Each row is where one point has got to under a steady rotation. How many steps took it there?
The counts run from 0 to 199.
0.95, 0.88, 0.10, -2.22, 0.58, 0.16, 0.58, -1.56, -0.77, 2.15, 0.30, -0.77, 3.50, 0.12, -2.19, 1.85, -1.13, 0.61, 2.84, -0.01, -0.95, -2.20, 3.12, 1.03, 1.12, -2.24, 0.49, -1.26, 0.08, 3.73, -0.24, -1.19
70
-2.61, -1.68, -0.90, 0.07, 2.84, -0.60, -1.91, -1.14, 1.00, 0.07, 0.85, 0.29, 0.66, 1.17, -0.99, 1.35, 2.33, 2.67, -0.73, 1.44, 0.72, 1.84, -0.62, 3.34, 1.66, -1.34, -2.76, -1.68, -2.24, 0.80, -2.71, 0.99
75
0.52, 1.33, -0.18, -1.43, -0.03, 0.09, -0.01, 0.98, 0.66, 3.69, -1.97, -2.06, -3.92, 1.31, 1.85, -0.87, -1.14, -1.91, -0.14, -2.62, 1.87, -1.47, -1.62, 1.59, -1.32, 1.77, 1.39, 0.58, 0.08, 0.91, -0.14, -0.23
106
-0.51, -1.26, -0.85, 0.37, -2.19, -0.22, -0.99, -0.02, 0.86, -0.16, 2.53, -0.36, 3.74, -0.11, 0.95, 0.55, 2.40, 3.62, 1.22, 0.86, -0.94, 1.35, 0.99, 1.53, 1.67, -0.46, -4.03, 0.66, -1.23, 0.53, -0.63, 1.72
77
-0.58, 1.63, 1.21, 2.64, 0.91, -0.41, -1.54, -1.32, 1.67, 1.87, 1.01, -0.26, 1.63, -0.43, 1.67, 0.88, -1.60, -2.28, 1.25, -2.24, 1.84, 0.09, 1.47, 0.33, 2.11, -2.59, -0.30, 0.61, 0.63, 3.03, -2.47, 0.17
87
0.87, 0.50, -0.31, 3.54, -0.21, 1.00, -2.22, 2.85, 1.94, -0.61, 1.02, -1.31, -0.93, -0.28, 1.53, -1.35, -2.47, 1.04, -0.45, -0.89, -0.55, 0.19, -0.53, 0.46, -0.41, 3.55, -4.37, 2.42, -0.48, -1.19, -1.12, 0.15
100
-1.60, 2.32, -0.76, 1.75, 2.79, -1.22, -3.90, 1.40, 1.96, 1.13, 1.02, 0.36, 3.97, -1.83, -0.20, -1.07, 0.29, -2.43, -0.83, -0.89, 1.68, -0.71, 1.42, -2.56, 1.25, -0.57, 0.14, 0.57, 0.44, 0.52, -1.24, 0.27
167
-0.05, 0.10, -0.58, -0.89, -1.32, -0.49, 0.31, -0.42, 0.63, 3.18, -1.33, 2.48, 0.40, 0.65, -2.34, -1.79, -0.56, 0.64, 0.91, 0.55, -2.99, -1.60, 0.28, -3.87, 0.26, -0.96, 1.95, -2.07, -0.92, 0.86, 3.60, -0.07
126
-2.06, 1.18, 1.28, -0.22, -0.11, -2.10, -1.16, -1.64, 0.78, 0.99, 3.17, 3.97, 0.57, 1.94, 0.80, 0.89, 1.15, -0.27, 1.79, 0.44, 0.26, 2.53, 0.39, -1.81, 3.43, -2.25, -0.11, 0.02, -2.13, 0.55, 2.57, 1.23
143
-0.19, -0.44, -0.31, -0.27, 1.11, -0.63, 3.53, -4.55, -0.40, -1.51, -0.20, 1.80, -3.35, 0.69, -2.46, 3.06, 0.04, 2.79, 1.51, -0.41, -0.97, 0.35, 0.70, -0.47, -0.70, 0.68, 0.62, 0.09, 1.33, 0.41, -0.10, 0.03
138
4.41, 0.20, 0.21, 4.00, -1.12, -2.11, -0.67, 1.09, 0.20, 0.22, -0.43, -1.57, 1.08, -2.05, 1.61, -2.17, 0.09, -1.28, -1.71, -1.36, 2.52, -1.00, -0.04, 0.59, 0.89, 1.12, 2.76, 0.71, 2.33, 0.84, -0.52, 1.32
31
-2.11, 0.93, -0.74, 2.70, -2.64, 0.61, 0.83, -1.52, 3.34, 1.30, -1.35, 1.25, -1.07, -2.37, 1.21, 0.15, 0.85, 0.49, -0.65, -3.37, -1.24, 0.24, 0.72, -2.64, 0.12, -0.07, -1.88, -0.38, 1.43, 1.73, 0.06, -0.17
22
-1.35, -1.62, -0.92, 0.44, 0.84, -0.02, -1.23, -0.50, 0.64, -0.08, 2.20, -0.72, 2.47, 1.41, -0.15, 1.11, 1.54, 2.97, 0.35, 1.61, -0.23, 2.44, -0.04, 2.91, 1.95, -1.59, -3.40, -1.26, -2.11, 0.69, -1.55, 1.08
76
1.79, -0.17, 2.37, -0.04, -0.40, -1.86, 0.03, 1.84, 1.53, -1.02, 1.04, -0.28, -0.27, 1.62, 1.01, -2.30, 0.53, 2.15, 0.56, 0.76, -0.62, -0.63, 2.24, 0.10, -1.21, 3.78, -1.08, 1.06, 0.42, 0.16, 2.25, -4.07
118
-0.84, 1.16, -0.09, -1.89, 1.71, 0.85, 0.19, -1.36, 0.03, 1.50, 0.81, 0.40, 3.02, -0.29, -3.70, 1.91, -2.20, 0.63, 2.57, 0.62, -1.33, -2.42, 3.07, -1.26, 0.86, -1.29, 0.25, -2.36, -0.14, 2.27, 0.10, 0.24
69
-1.14, -1.19, 0.38, 2.32, -1.22, -0.42, -0.91, 3.27, 2.04, 0.10, 1.92, -0.06, -0.86, 0.48, 2.14, 0.07, -0.24, 2.41, 0.72, -0.62, 1.32, 0.71, 1.45, 2.87, 0.90, 2.91, -3.93, -0.54, 0.09, 1.57, -1.42, 0.08
19
1.49, -0.36, 0.53, -1.58, 3.93, -2.42, -1.26, 0.37, -0.86, 0.25, -0.28, 0.80, -2.17, 1.83, -2.71, -0.54, -1.16, -0.53, -0.27, 1.88, 2.01, -1.83, -0.44, -0.42, -0.12, 2.41, 4.16, -0.08, -0.12, -0.80, 1.96, 0.18
50
-0.31, 0.72, -1.29, -2.11, 2.57, -1.79, -0.98, -0.78, -0.69, 1.12, 0.58, 1.02, 3.18, -2.52, -3.22, 2.70, -1.85, 0.14, -1.19, 1.68, -1.01, -1.45, 2.50, 0.07, 0.10, -0.26, -0.69, 1.02, -1.98, 1.65, 0.12, -0.24
150
5.33, 2.70, -0.24, -0.24, 0.45, -0.44, 1.23, -2.59, -0.97, 0.73, -1.48, -0.57, 0.83, 1.14, -0.87, -1.65, -2.44, -0.62, -0.21, -0.96, -1.93, -1.30, -0.48, -1.24, -0.61, -0.99, 2.87, 1.78, 0.23, 0.11, 1.93, -1.43
47
4.65, -0.14, 0.37, -2.21, 0.18, -2.03, 1.40, -1.87, -1.56, 1.91, -0.78, -0.36, 0.34, 1.50, 0.08, -2.08, 1.94, -0.03, -0.20, 0.29, -0.57, -0.95, -1.16, 2.49, 0.52, -2.04, 3.89, -0.01, -0.57, 0.32, 1.40, 0.38
129
4.24, -1.03, 0.68, -1.82, 1.48, -2.63, 0.68, -0.77, -2.18, 0.54, -0.16, 0.81, -0.57, 1.33, 0.08, -2.02, 2.59, 0.28, -0.74, 1.00, 1.36, -0.83, -1.61, 2.52, 0.07, -0.20, 3.92, -0.27, -0.24, -0.14, 0.70, 2.02
130
-2.45, 2.04, -2.31, -1.53, -3.32, -0.37, 1.07, -1.88, 1.78, 0.85, 0.34, 0.34, 0.91, -1.30, 0.94, 2.13, 1.98, 0.37, 1.10, -1.79, -0.26, 0.78, 0.12, -3.53, 0.33, 0.71, -2.63, 1.59, 0.67, 1.37, 0.96, 1.08
160
0.15, -1.13, 1.35, 0.09, -0.78, -2.19, 1.57, -2.34, 2.92, -0.56, -1.77, 0.24, -2.97, 1.43, -0.15, -0.31, 2.04, 0.25, -1.34, -1.21, 1.31, 3.42, -0.30, -0.94, -0.63, 1.09, 1.81, 0.94, 1.66, 0.71, 1.93, -3.63
39
-0.75, -4.28, 0.93, 1.79, 1.22, 0.01, -2.95, 1.74, 2.69, 1.01, -0.66, -0.54, -1.22, 0.74, -2.55, -1.99, -2.34, 0.54, -0.45, 0.46, 1.84, -1.12, 0.39, -1.25, 2.61, 0.46, 1.56, -2.69, -0.09, -0.18, 0.21, 0.29
190
-0.30, -0.41, -0.65, -0.29, -2.50, 0.15, -0.64, 0.95, 0.13, 3.02, -0.88, 2.22, -0.74, 1.85, -2.02, -1.57, -1.22, 1.13, 2.56, 0.10, -1.29, -1.59, -0.33, -2.78, 0.46, 1.37, 1.52, -2.56, -0.76, -0.36, 3.51, 2.32
125
-0.58, -0.65, -0.21, -0.04, 4.15, -1.65, 0.39, -0.60, 1.19, -1.05, 0.02, 0.10, -2.71, -2.29, -0.05, 0.58, 2.38, 0.09, -3.22, -1.39, 2.21, -1.10, 2.00, 1.77, -0.15, 1.12, -0.76, 0.39, 1.84, 1.03, -2.67, -0.46
16
1.89, -1.29, 1.53, -1.15, 1.71, -0.10, 0.08, 0.62, 1.27, 0.44, 0.64, 0.59, -1.87, 2.41, 0.72, -2.67, 0.06, 2.46, -1.43, 1.27, -3.75, 0.30, -0.31, 1.45, -0.34, 0.94, -2.00, 1.07, -3.18, -1.02, 1.66, -1.99
198
5.58, 1.90, -0.31, -1.73, 0.81, -1.31, 1.15, -1.33, -2.07, 0.95, -0.71, -0.43, -0.44, 0.99, 0.01, -0.81, -1.53, -0.95, 0.68, -0.33, 0.20, -2.27, -0.90, 0.39, -1.31, 1.05, 4.22, 2.22, 0.52, -0.02, 1.85, -0.49
48
-0.18, 0.56, -0.76, -1.87, 0.97, 2.32, 1.64, -0.96, -0.27, -0.39, 2.14, -1.17, -2.55, 1.06, 0.20, 2.39, -2.06, 2.73, 2.30, -1.17, -0.87, -1.79, -0.39, 1.44, -0.56, 1.72, -3.98, 1.63, -0.11, 0.35, -2.13, 1.26
1
0.86, 0.26, 0.72, -1.16, -0.99, -0.30, -1.32, 1.93, 1.62, 2.20, 0.31, 0.56, 0.74, -1.03, -0.91, -3.19, -0.51, -0.13, 0.86, -1.77, -2.08, -2.91, -0.27, -4.76, -2.14, 1.94, -0.59, 2.44, 0.14, -0.90, 1.07, 0.39
183
-1.18, 1.82, 0.13, 1.10, -1.28, 1.12, 0.69, -0.48, 3.67, 0.93, -0.95, -0.09, -1.51, -2.03, 0.07, -0.13, -2.46, -0.86, -0.01, -3.11, -0.58, -1.68, 1.50, -4.27, -0.59, 1.45, -0.93, 1.46, 1.78, 1.32, 0.96, -2.04
103
1.34, -3.67, -0.28, -2.16, -1.55, -0.43, 2.61, -1.91, 0.94, -0.44, -2.14, -0.62, -4.14, -0.27, -1.09, -1.10, 2.10, 2.41, -1.87, -1.11, -0.77, -1.05, -1.63, -1.79, 0.01, 0.85, 0.78, 0.02, 0.98, -1.28, 1.77, 0.90
195
-2.48, 1.41, 2.43, 1.18, 2.48, -1.34, -2.23, -0.19, 2.54, 2.05, 1.63, 1.64, 1.13, -0.79, 0.36, 0.58, -0.94, -2.38, 1.29, -1.72, 1.20, 0.10, 2.15, -0.88, 1.57, -1.88, -0.34, 1.48, 0.11, 2.44, -1.73, -0.44
86
-0.83, -0.70, 0.17, 2.32, 1.85, -0.15, -1.26, 1.79, 1.96, -0.02, 1.33, -0.47, -2.04, 0.34, 1.34, 0.22, -0.29, 1.83, -0.88, 0.09, 1.10, 0.99, 1.19, 4.14, -0.14, 2.73, -3.86, -0.84, -0.01, 1.19, -2.61, -0.61
18
0.80, 0.85, 0.51, 2.10, -0.43, 0.23, -1.09, -1.00, 1.44, 2.35, 0.79, -1.80, 0.64, -1.07, 1.78, 0.73, -1.54, -2.12, 1.07, -3.26, 2.72, -0.22, -0.51, 1.72, 2.50, -2.10, -0.24, 0.54, 1.55, 2.68, -2.97, 1.96
88
3.90, -1.66, 1.16, 2.33, -1.80, -0.12, 1.08, -1.48, -0.48, -2.23, 2.03, 0.04, 2.75, 0.46, -0.83, 0.37, -0.60, 3.98, 2.18, 1.56, -1.27, 0.09, 2.28, 0.40, 2.04, 0.65, -0.47, 0.04, 0.94, 1.00, 0.85, -0.03
135
-0.10, 2.06, -1.18, -0.11, 2.29, -0.25, -1.17, -0.08, -1.88, 0.11, 2.19, 2.02, 0.91, 1.10, -2.30, 0.82, -2.03, 0.91, 2.97, 1.45, 0.33, -2.82, 0.75, -2.03, 0.76, 0.79, 0.03, -2.11, -0.13, -0.72, -0.40, 4.90
67
